One vector is turned by the same rotation once a tick. Each row is the vector after some number of ticks, and that number follows the row.
The counts run from 0 to 435.
[-14  -2  37  25 -24 -17  14  52   3 -20   9  29  -3  58  15   6   1 -46
 -29 -32 -46  46   7   8 -37 -43  24  -4  -4 -36  -6  -6  31  15  25  34
   2] => 149
[ 21  11  29 -22  23 -24  -3  65  22 -51  -6  42 -16  24  14 -12  -7   7
 -40  21 -13  57 -25  -1   3 -43  -7  18  22   8   1  23  24 -10 -39  37
   1] => 430
[-49  10  61  -8  29   7 -19   4 -47  -8   9   3  12  -5 -30 -28 -16  14
  -9  19 -36  -4  19  24 -23 -42 -24  16  25 -48  -4   2  -9   1 -38  42
  30] => 361
[-41 -42  36 -29  -8  14  10   1   5  13 -22  24   2  25  -8 -45  16  41
 -14 -20  24  27  17 -11 -28 -32  39  14  14 -19  -2  19   0   3 -44  -7
  63] => 21
[-16 -44  59  -3  16  37 -26  20  29  11 -21  19 -22   8   8  30  38 -37
   8 -13 -38 -16  -5   7 -63  -2  26   8   5  24 -15 -30 -13  -6  26 -43
  37] => 312
[ -5  32  49  13  20  12 -59  53 -55  12  -1  21  17   9  -5   8  25 -33
  -7  13 -69  -7  35  -4 -37  -3 -21  25   9   1 -25 -17  -1   0  -1  -3
 -12] => 64
[ -3 -23  77   0  36  15   7   5  29   4   3 -17 -33 -29  -9 -22  56   0
 -41  12 -55  -5 -13  28   0 -36   4  21  -8  -8 -10 -39 -13  21   1  11
  12] => 199
[-72 -11  37 -19  37  -8 -45  20  -3 -10  -8  39   8  -5  -2 -19   4  53
   1  18  -8 -11  37   9 -28 -13  23  -6   2  -8   7  10 -11 -24 -56  -2
  45] => 191
[ -6 -44  36 -35 -11  36  41  17  47 -12   6   5 -24   9  -2  -9  -8 -56
 -30  -3  10  36 -36   4 -39 -44  24   9  38  11 -11  -2  30  -3  -8   5
  35] => 390
[ -1  -9  34 -13 -24   5   3  33  -7 -12 -39  44   9  66  -7   7   1  41
   9 -31 -18  28 -13  -1 -47 -36  18   7  23   8 -19  26 -14 -13 -20  14
  53] => 76
[ 26 -21  74 -16  39  18  -5  14  26   1  -9  -7 -30 -20 -15 -23  65  15
 -37  15 -37   8 -21  14   8 -27   1  36  -5   6 -14 -25 -19  15  -7  13
  27] => 274
[-50 -38  40 -33  -3  18   8 -11  -7  15 -14  14   9  11 -19 -48  16  24
 -18  -7  29  25  19 -11 -30 -33  32  19  26 -26   3  20   2   4 -49  -2
  62] => 97
[  2   7  54   7   8  34 -25  12 -34  21 -20   7   8  13 -20   1  40 -46
 -18 -19 -42   9  28 -11 -60 -13  -1  46  22   0 -27 -18  -1  46  27 -22
  -9] => 159
[-15  25   5 -14  17  31 -28  47 -11  28 -13  37  18  -5  11  -3  23 -10
 -34   6 -19   0  29 -25 -42   3  19  32  29  56 -29 -16   6  10 -43 -45
 -24] => 252
[-46 -40  37 -16  34  16 -12  23  68 -20   6  22 -36 -26  27   6   7 -26
 -23  21  -5  -6   0  16 -37 -17  42 -10   3  29   8 -27  17 -16 -11 -25
  23] => 408
[-12 -25  20 -39  25  15  23  32  58 -33   2  26 -24 -14  14 -15 -13 -14
 -47  24  23  32 -30   1 -21 -42  21  15  34  38   3   2  28  -1 -36  -1
  14] => 334
[-11 -18  44   2  -1  36 -21  34   8  42 -18  15  -6   8   8  23  51 -28
  -5 -15 -47 -20  10  -8 -52   2  28  12   1  39 -29 -35 -16  -4   7 -51
  18] => 85
[-11   9  35   4  15 -24  17  21  27 -41 -20  37  -6  31  12 -24  12  46
 -58 -17 -13  51   6   7 -10 -51  26  19   5 -10  -3   6  15  45 -16  30
 -13] => 37
[-28 -18  30 -44  11  36 -18   7 -30  20  -3  10  19 -13 -21 -45  12 -20
 -21  15  28  23  26 -30 -30 -16   3  45  48  -4 -12  17  16   5 -50 -17
  36] => 400
[-40 -26  33 -46   6  35 -19   3 -25  21  -9  16  16  -2 -26 -44   4   2
 -15  11  32  17  21 -25 -34 -16  10  32  43  -7  -5  23   4  -3 -54 -18
  51] => 324
[-12  -8  21   0 -16  -7  27  28  33 -21  -8  32  -9  36  14 -18  -3 -32
 -54 -32   1  56   7  -7 -35 -45  39  23  17  -7  -4   1  34  47   8   6
 -16] => 17
[-33  -3  26   3  36 -37 -40  50  34 -50  -1  56 -16  13  34  -2   9 -20
 -32   5  -4  40  40  -7 -26 -18  31  -3 -11  -7  18   2  34  16   0  -3
 -12] => 261
[ 37 -13  40 -23 -14  -9  -3  59   8 -31  -5  35 -15  44   7   1  10 -42
 -16  -1 -10  64 -23 -18 -14 -31  -2  18  24  -8  -3  27  33 -21   0  27
  36] => 223
[-32 -39  23 -35  31  22   6  32  75 -15   6  23 -30 -19  24   2   3 -11
 -29  20   7   3 -19   9 -30 -22  40  -7  15  46  -2 -17  13 -21 -28 -22
  23] => 333
[-21 -20  67   2  16  34  20   8  23 -16  13 -10 -21  -8 -16  19 -10 -50
 -11   6 -56 -11 -32  46 -42 -46  -9   1  24   0 -15 -37  -1   0  18  23
  14] => 144
[-42   9  11 -16 -22  36 -19  54 -36  40  19  22  28  10  -5  -5 -16 -39
  -6  10 -22  -3  22 -19 -47  -9   8   3  37  23 -23  -1  13 -36 -52 -16
  23] => 156
[  3  31  31 -14  38   5 -61  61 -29  13 -10  37   9 -12   4 -12  37  14
 -24  31 -38   2  27 -23 -12   0 -10  31  13  35 -20  -3  -5  -9 -46 -15
  -4] => 45
[-69  -9  43  -6  38 -16 -38  17   0 -21 -16  45   3   2   3 -17   1  66
  -1   8 -17  -8  39  20 -27 -15  28 -10 -10 -14  12   6 -14 -10 -41   1
  39] => 115
[-33   4  36 -34  11  17  -7  28 -20  22  23  -1  12 -24 -15 -66  15   6
 -48  33   0  14  17 -12  12 -29   4  29  23 -15  -6   6  13  -8 -78  14
  19] => 193
[  8  -8  29  -7 -22  -8   0  44  -3 -22 -37  56   7  71  10  20   3  32
  12 -38 -21  37 -15  -2 -48 -26  22   4  18  15 -15  23  -7 -15 -11  11
  44] => 0
[-32 -12  54  -5  47  18  -9  28  46 -24   8  11 -29 -31   6  19   5   0
 -17  31 -56 -28 -22  41 -26 -29   0 -12   7  34 -12 -41 -10 -27 -18   7
   7] => 125
